Small tables with named rows and columns. After each table, cells are looked up by row and column.

sekagi:
,nimaz,kimorid,nosume,batago,limefo,tava,papam,kunotu,tamiku,desin
pepufa,122,199,253,126,140,172,141,91,93,218
tem,26,242,200,100,57,132,143,101,83,189
nis,106,206,244,126,140,172,144,101,78,208
mag,42,242,209,104,74,140,144,111,73,184
detozus,42,242,218,108,90,156,145,116,68,184
temo,26,234,200,100,41,124,142,86,93,194
kub,74,234,227,113,123,164,145,116,63,189

kunotu of detozus is 116
nimaz of tem is 26
kunotu of kub is 116
limefo of kub is 123
desin of temo is 194
tamiku of nis is 78
kimorid of pepufa is 199
nosume of temo is 200
batago of mag is 104
tava of pepufa is 172
nimaz of detozus is 42
kunotu of temo is 86
nimaz of temo is 26
kunotu of nis is 101
tamiku of mag is 73
tamiku of kub is 63
papam of tem is 143
kunotu of pepufa is 91
papam of pepufa is 141
papam of nis is 144

pib
|  | fasigol | popar | feg | vum | tanul | kem | ziti | tira | mokemal | resep |
|---|---|---|---|---|---|---|---|---|---|---|
| vazom | 131 | 154 | 1 | 96 | 37 | 56 | 119 | 33 | 111 | 120 |
| rar | 11 | 81 | 167 | 102 | 71 | 161 | 109 | 93 | 146 | 146 |
| rubagom | 119 | 180 | 35 | 136 | 28 | 54 | 120 | 55 | 46 | 110 |
| kavugeg | 119 | 66 | 77 | 28 | 156 | 35 | 69 | 64 | 161 | 28 |
| lev | 35 | 98 | 104 | 96 | 40 | 155 | 123 | 63 | 166 | 172 |
| zavul | 102 | 56 | 60 | 23 | 126 | 74 | 88 | 48 | 205 | 80 |
| zun | 62 | 143 | 174 | 148 | 96 | 65 | 86 | 121 | 5 | 56 |

resep of lev: 172
tanul of rar: 71
tanul of zavul: 126
ziti of kavugeg: 69
vum of lev: 96
kem of vazom: 56
tira of kavugeg: 64
fasigol of kavugeg: 119

ronolo:
,gomog,voluv
gedigeg,1.1,21.2
bopatub,89.8,91.7
bor,90.5,90.2
dirovor,52.5,43.1
pame,5.3,68.7
dage,86.8,88.3
kab,89.7,91.4
pegobi,5.1,68.5
taz,16.3,20.9
kamoli,90.5,91.5
sanumat,9.4,18.0
tobam,53.3,43.0
bunata,88.9,94.4

What is the voluv of pegobi in ronolo?
68.5
What is the voluv of sanumat in ronolo?
18.0
What is the voluv of bunata in ronolo?
94.4
What is the voluv of gedigeg in ronolo?
21.2
What is the gomog of tobam in ronolo?
53.3
What is the voluv of dage in ronolo?
88.3
What is the voluv of kab in ronolo?
91.4
What is the voluv of kamoli in ronolo?
91.5
What is the gomog of bor in ronolo?
90.5
What is the gomog of taz in ronolo?
16.3
What is the voluv of tobam in ronolo?
43.0

Table paf
fields: dofu, rozit
deso: [56981, 34508]
kam: [14246, 52383]
fal: [4547, 89077]
zefen: [29837, 32903]
rem: [3639, 89107]
kal: [79571, 74770]
pusega: [41684, 31512]
zamuze: [79534, 60964]
pip: [5117, 88732]

fal, dofu: 4547
deso, rozit: 34508
pusega, rozit: 31512
zefen, rozit: 32903
deso, dofu: 56981
kal, rozit: 74770
Which row has the largest dofu? kal

peroge:
cols = rig, fik, vosokuv, logama
luk: [110, 52, 150, 159]
telamo: [168, 147, 151, 153]
tir: [198, 80, 121, 147]
tivab: [176, 130, 143, 154]

What is the logama of tivab in peroge?
154
What is the vosokuv of telamo in peroge?
151
What is the rig of tivab in peroge?
176
What is the fik of tivab in peroge?
130
What is the vosokuv of tivab in peroge?
143
What is the rig of tir in peroge?
198
What is the rig of luk in peroge?
110
What is the rig of telamo in peroge?
168
What is the fik of telamo in peroge?
147
What is the logama of tir in peroge?
147
What is the logama of luk in peroge?
159
What is the logama of telamo in peroge?
153
What is the vosokuv of luk in peroge?
150
What is the fik of luk in peroge?
52

rilegel =
,zusob,sono,gad,fetur,kepan,nevozur,pev,koro,lub,saz
buse,69,77,115,131,71,171,71,87,94,122
zozatu,52,97,114,110,76,193,58,86,100,115
zak,78,71,111,126,57,142,102,90,88,125
roravi,59,89,116,108,68,188,73,84,92,121
derepi,57,91,115,109,71,190,68,84,95,119
zimil,66,84,115,109,60,179,86,81,81,124
korene,79,67,110,136,67,152,89,96,94,125
vakano,79,69,112,139,70,155,81,96,98,127

sono of buse is 77
kepan of zak is 57
saz of vakano is 127
lub of korene is 94
lub of roravi is 92
gad of buse is 115
kepan of roravi is 68
saz of zimil is 124
koro of roravi is 84
kepan of zozatu is 76
pev of vakano is 81
sono of vakano is 69
pev of zimil is 86
lub of zak is 88
fetur of zak is 126

tib
         vavidet  deraka  zezenub  figis    koz   risa    ser
fad        53680   43123    54755  25426  52618  29131  39202
ker        46308   53619    35627  40036  66007  53276  40838
ruke       57132   54869    51867  65544  54091  45611  44520
lesubup    29444   42119    26753  23378  49928  57782  56712
mamo       30218   66472    44026  40829  58208  26974  71874
nubug      34895   22362    75360  33523  51856  59192  49758
virem      27425   46022    64621  66281  44724  65210  74474
luru       34645   42736    58410  34666  68951  59100  25841
sig        66999   38961    46614  63071  36543  18660  26326
kav        56993   67340    15076  72928  71316  18455  13291
pok        72381   33001    12089  52803  47410  19593  34139
mefam      60763   71941    25738  45077  78268  75012  41521
doli       60155   46196    48435  35087  26290  42871  44795
fovi       18248   52569    41319  69052  42646  96190  70824

pok, ser -> 34139
kav, deraka -> 67340
lesubup, koz -> 49928
fad, koz -> 52618
kav, figis -> 72928
doli, koz -> 26290
pok, risa -> 19593
fovi, koz -> 42646
luru, ser -> 25841
fovi, zezenub -> 41319
mefam, ser -> 41521
lesubup, zezenub -> 26753
mamo, zezenub -> 44026

